Small tables with named rows and columns. After each table, cells are looked up by row and column.

vupu =
	gimik	sanizab	nik	ral	vemigov	devefal	fug	fevino
luba	40	112	32	53	120	38	110	89
bigu	140	95	129	132	107	198	89	103
kogo	68	86	72	76	86	50	109	89
muriboz	186	80	160	132	71	12	70	94
sepad	136	144	110	116	163	111	117	96
bekap	131	129	98	93	131	91	96	96
nen	55	89	71	80	87	47	95	98
lozalef	126	80	106	82	76	112	56	80
nodom	133	58	122	142	82	4	102	85

luba, devefal -> 38
nodom, devefal -> 4
bigu, fevino -> 103
bekap, fevino -> 96
nen, gimik -> 55
sepad, sanizab -> 144
sepad, devefal -> 111
luba, vemigov -> 120
bigu, nik -> 129
nodom, sanizab -> 58
sepad, fevino -> 96
bigu, sanizab -> 95
nen, nik -> 71
bigu, vemigov -> 107
sepad, ral -> 116
lozalef, fug -> 56
kogo, fevino -> 89
lozalef, nik -> 106
Which row has the largest fug? sepad

Table bis
fields: zovom, fakepa, tukini, lete, tuzu
goko: [715, 481, 450, 800, 140]
kiv: [650, 639, 465, 508, 736]
kun: [682, 488, 492, 769, 199]
nav: [645, 517, 509, 703, 308]
fote: [656, 645, 455, 503, 744]
gel: [507, 623, 565, 547, 672]
rarotu: [622, 610, 512, 524, 670]
kis: [573, 577, 557, 564, 587]
guzoza: [308, 586, 772, 440, 831]
fuforo: [687, 673, 414, 487, 783]
raverep: [584, 576, 513, 623, 359]
sofilel: [581, 560, 508, 615, 397]
vozimi: [573, 578, 568, 565, 576]

What is the fakepa of goko in bis? 481
What is the zovom of vozimi in bis? 573
What is the lete of nav in bis? 703
What is the tuzu of kis in bis? 587
What is the tuzu of fuforo in bis? 783
What is the zovom of gel in bis? 507
What is the lete of sofilel in bis? 615
What is the tuzu of sofilel in bis? 397
What is the fakepa of kun in bis? 488

Table sozez
,nuzog,zalema
bor,125,137
nesulo,220,78
dav,153,152
dal,134,253
bufuve,253,57
pav,70,80
tumisi,136,144
kita,146,239
foz,146,222
tuv,225,71
zup,220,78
dore,143,173

nuzog of bor = 125
zalema of bor = 137
zalema of tumisi = 144
zalema of zup = 78
nuzog of kita = 146
nuzog of zup = 220
nuzog of pav = 70
nuzog of tumisi = 136
nuzog of nesulo = 220
nuzog of foz = 146
nuzog of dav = 153
zalema of dav = 152
zalema of dore = 173

tep:
         musudaz  niteza
fab          186     137
vuboz         70      48
nibupog      140     221
rine         137     165
zepigam      147     186
tuton        234      92
tup          160     194
fenufa       150     152
baboseg      231      99
rebe         204     253
zoneg        156     240

musudaz of rine: 137
musudaz of fenufa: 150
musudaz of baboseg: 231
musudaz of zoneg: 156
musudaz of fab: 186
musudaz of nibupog: 140
niteza of tup: 194
musudaz of tuton: 234
niteza of rebe: 253
niteza of fenufa: 152
musudaz of zepigam: 147
musudaz of vuboz: 70
musudaz of tup: 160
niteza of vuboz: 48
niteza of nibupog: 221
niteza of baboseg: 99
musudaz of rebe: 204
Row with the largest niteza: rebe

fef =
,sokudo,beb
mesab,136,108
memefu,60,209
nef,147,127

nef, beb: 127
memefu, beb: 209
nef, sokudo: 147
mesab, beb: 108
memefu, sokudo: 60
mesab, sokudo: 136

Table bog
fields: ved, pum
zevul: [54.49, 64.61]
vom: [50.59, 58.30]
lon: [40.76, 48.42]
buto: [67.77, 76.92]
vuk: [51.18, 54.73]
selev: [48.51, 45.54]
tegiluv: [40.09, 47.97]
peset: [41.11, 14.07]

pum of vuk: 54.73
pum of vom: 58.30
ved of peset: 41.11
ved of selev: 48.51
ved of zevul: 54.49
ved of buto: 67.77
pum of lon: 48.42
ved of vom: 50.59
pum of buto: 76.92
ved of vuk: 51.18
pum of peset: 14.07
pum of zevul: 64.61

Table zan
         rodivak  tego   nor  keve  dimaru
pigelo      5891  8603  5743  7457    3413
sed         4833  2172  6019  4542    8377
gol         4768  4105  5123  4474    5859
vizumez     5138  6642  5221  4716    3733
pog         5050  6293  5557  4964    4263
vub         5732  6948  5506  7356    4615
nud         6008  7142  5069  7199    5221
zumuta      5743  5532  5375  5646    5644
vin         5384  7499  6212  5803    3684
lifoga      5608  6657  4961  4503    3467
denem       5764  5868  5213  5012    5101
kufum       5544  5534  5412  5570    5580
vekoper     5974  3857  5801  5837    7843
vike        5593  4797  5664  6277    6195

lifoga, rodivak: 5608
sed, keve: 4542
vizumez, dimaru: 3733
gol, tego: 4105
gol, keve: 4474
nud, nor: 5069
vizumez, keve: 4716

Table fugubut
columns: mobufo, der, zed, gupover, zeluba, lunuba, getun, gis, pav
rufole: [57.7, 47.4, 55.7, 39.5, 44.9, 39.6, 55.0, 49.7, 42.5]
bom: [18.8, 50.8, 37.2, 70.7, 36.3, 46.8, 35.7, 52.2, 61.1]
gozo: [69.1, 49.0, 72.5, 37.1, 38.3, 21.1, 67.0, 57.4, 38.8]
nevu: [31.6, 45.2, 33.5, 52.5, 49.0, 59.6, 35.7, 43.9, 52.2]
rolide: [26.4, 46.1, 29.4, 57.7, 47.7, 61.1, 32.5, 44.2, 54.5]
besog: [62.2, 47.9, 59.3, 37.4, 44.3, 36.4, 58.4, 50.9, 40.1]
mefuso: [58.4, 45.7, 48.8, 36.0, 50.5, 48.7, 51.9, 45.3, 40.7]
bas: [40.4, 51.5, 56.4, 59.0, 33.1, 29.8, 52.3, 57.7, 52.7]
fev: [70.0, 36.2, 16.1, 10.8, 81.5, 94.1, 33.3, 18.5, 26.9]

What is the gupover of nevu in fugubut? 52.5
What is the lunuba of fev in fugubut? 94.1
What is the gis of besog in fugubut? 50.9
What is the gupover of bom in fugubut? 70.7
What is the zed of bas in fugubut? 56.4
What is the getun of rolide in fugubut? 32.5
What is the lunuba of mefuso in fugubut? 48.7
What is the getun of bas in fugubut? 52.3
What is the zed of nevu in fugubut? 33.5
What is the lunuba of gozo in fugubut? 21.1
What is the gis of rufole in fugubut? 49.7
What is the zeluba of nevu in fugubut? 49.0
What is the mobufo of mefuso in fugubut? 58.4

